[60 111 230 166]  Y
[122 168 111 178]  F
[60 111 143 882]  L
[60 111 143 166]  E
[60 111 194 288]  N
present: [60 111 143 166]  yes
all N: [288]  4

[-76 273 301 590 -395 23 32]  M
[-76 273 301 590 -395 23 154]  R
[83 581 -244 417 233 -82 -289]  Z
[234 93 -244 93 93 234 217]  D
step +1: [93]  [94]
row of R  [-76 273 301 590 -395 23 154]
len: [-76 273 301 590 -395]  5
all D: [234]  1 6

[555 -69 -160 475 -7 188 60 -14 724 97]  A
[555 242 -160 475 242 242 -519 243 242 284]  U
[555 -519 -160 475 -519 188 -519 -78 -519 284]  P
all P: [-519]  2 5 7 9
all U: [242]  2 5 6 9
present: [242 -160 475]  yes
present: [-70 -160]  no
len: [555 -69 -160 475 -7 188 60 -14 724 97]  10
step -1: [242 242 -519 243]  [241 241 -520 242]
step -1: [60 -14 724]  [59 -15 723]

[383 -208 241 -47 -130 129 304 326 476 -356] -> V
[-41 -34 -44 -38 -46 -19 -22 -13 -17 -51] -> Q
[-609 341 -375 187 187 -177 -493 -482 -759 622] -> C
[-90 39 -85 -73 -12 40 17 28 8 -45] -> K
len: [-90 39 -85 -73 -12 40 17 28 8 -45]  10
len: [-90 39 -85 -73 -12 40]  6

[118 133 -316 10 90 -105 -239 262 186]  Tagud
[118 133 -316 10 69 -63 -283 246 178]  ramo
[92 145 -238 52 60 24 -77 312 154]  nalus
[157 312 -225 79 -20 189 -231 246 104]  Duzi
[-59 -470 344 -9 -9 9 353 -470 -9]  Fezis
[21 -194 54 -95 -348 1 292 -303 165]  Fazu
[-8 78 119 -13 -275 281 217 -363 -90]  far
[-49 -202 -197 224 -136 273 -338 -37 225]  bik
[33 352 500 -224 -74 -77 -182 256 -7]  Siz
[-56 96 311 79 -839 393 145 300 716]  Vemo
present: [-74 -77]  yes
all Fezis: [-9]  4 5 9
row of Siz  [33 352 500 -224 -74 -77 -182 256 -7]
row of nalus  [92 145 -238 52 60 24 -77 312 154]
step -1: [352 500 -224]  [351 499 -225]

[-314 -311 153 -629 236 201 407 -220 -305 449 -534 64 -53 -222 244 384 -60 -579 29 -46 -267 120 200 -259 97 -34 323 -364 -15 -475 -27 -36 761 612 -198 -578] = B
[-314 -311 153 -629 236 201 407 -220 -305 449 -534 64 -53 -222 244 384 -60 -579 29 -46 -267 120 200 -259 97 -34 323 -364 -12 551 -167 -36 -482 612 124 261] = X
[-314 -311 153 129 236 201 407 -220 -305 449 -534 64 -53 -222 244 384 -60 -579 29 -46 -267 120 200 -259 97 -34 323 -364 -12 551 -167 -36 -482 612 124 261] = S
len: [-314 -311 153 -629 236 201 407 -220 -305 449 -534 64 -53 -222]  14
present: [-311 153]  yes
step +1: [-305 449]  [-304 450]

[771 659 658 -521 659 771] -> H
[-701 -213 435 794 596 2] -> W
[-516 -786 -508 149 665 759] -> J
row of J  [-516 -786 -508 149 665 759]
all H: [659]  2 5
present: [665 149]  no
row of H  [771 659 658 -521 659 771]
all J: [665]  5

[-26 -47 -208 186 62] = vage
[168 219 -49 253 -19] = Kopi
[38 470 95 261 -202] = Maz
[8 450 309 207 -473] = ragar
[-239 488 225 138 -677] = dutaf
[-298 231 249 579 -713] = Pava
row of Maz  [38 470 95 261 -202]
step +1: [-298 231 249 579]  [-297 232 250 580]
len: [-298 231]  2
step +1: [450]  [451]
len: [168 219]  2

[-354 -120 551 -384 196] : tugo
[-129 -288 -532 402 -404] : Rozok
[-74 6 -670 -475 501] : gifo
[78 330 527 -832 418] : basem
[174 611 -121 179 -535] : tuli
[319 -701 -37 -225 298] : bafu
[84 420 455 -38 -237] : Piniz
[128 -36 17 -887 7] : Musok
[-228 -396 207 -272 6] : Ganaz
[-228 -396 207 -272 -280] : mak
row of basem  [78 330 527 -832 418]
row of Piniz  [84 420 455 -38 -237]
len: [-228]  1
step -1: [-74 6 -670 -475]  [-75 5 -671 -476]
step +1: [-384]  [-383]
len: [-354 -120 551]  3

